(in the rows, 128 means zero)
Rotation paths and how fast each direction turns (degrees per step)
Each turn is a multiple of 5 degrees from 10 to 175, or 0.
Each row of a path follows its step; steps can be skipped.
Path 1:
step 1: [133 127 133 115 140 129 125 132 131 129 127 144 133 133 137 129 122 130
 121 128 134 124 125 125 123 127 128 129 125 127 128 127 131 127 121 120
 130 132 130 125 124 137 138 132 129 133 127 124 120 130 123]
step 3: [123 132 131 129 131 124 134 124 135 127 135 128 132 130 129 124 124 130
 128 122 130 122 127 123 138 132 120 124 123 131 109 130 127 137 135 132
 137 130 130 133 136 123 119 128 132 132 133 124 129 129 129]
step 4: [134 124 121 121 132 125 119 130 132 132 118 129 131 128 131 133 133 127
 123 126 133 126 127 120 131 126 139 118 131 128 127 126 125 121 124 127
 128 126 116 126 118 124 132 123 124 131 130 139 120 133 123]
step 8: [123 121 136 124 129 128 132 125 137 131 137 123 134 138 132 131 132 129
 118 120 125 133 120 129 126 129 121 133 122 129 125 126 129 135 128 128
 132 122 122 124 124 134 122 126 134 134 136 129 123 135 117]
step 10: [127 139 128 131 125 126 128 134 132 120 126 134 119 128 118 120 133 126
 121 131 120 134 127 136 135 122 127 125 124 131 118 122 128 131 124 126
 129 131 121 139 133 124 125 137 124 131 125 127 126 134 135]
step 11: [129 123 115 129 120 124 132 129 130 141 133 131 130 131 132 129 124 132
 122 116 130 122 136 119 136 129 129 122 126 130 122 135 131 134 130 122
 124 128 132 124 131 132 128 122 128 135 135 130 125 129 120]
step 19: [134 131 125 124 136 120 135 131 124 128 125 128 138 125 133 129 122 128
 117 131 139 126 125 126 135 138 134 123 133 131 125 131 132 126 129 116
 126 126 120 119 127 130 127 127 128 138 130 124 131 132 122]
Speeds:
[128 127 126 127 128 127 126 127 128 126 129 130 127 126 128 127 130 128
 129 128 125 129 128 129 127 127 130 130 129 129 127 131 127 130 124 126
 126 127 127 125 128 129 127 128 131 130 126 129 128 126 125] | 120
[127 130 127 130 129 126 126 128 129 126 130 127 127 127 128 128 130 126
 130 124 128 128 129 127 128 128 130 129 127 124 126 128 127 128 129 128
 126 130 128 131 131 128 127 128 127 128 126 127 128 128 130] | 100
[126 127 128 128 130 129 129 126 130 130 129 128 130 126 129 130 129 128
 128 126 127 128 128 128 129 127 129 131 130 129 124 128 128 126 129 130
 130 126 129 127 126 127 126 127 125 124 127 130 128 128 126] | 85
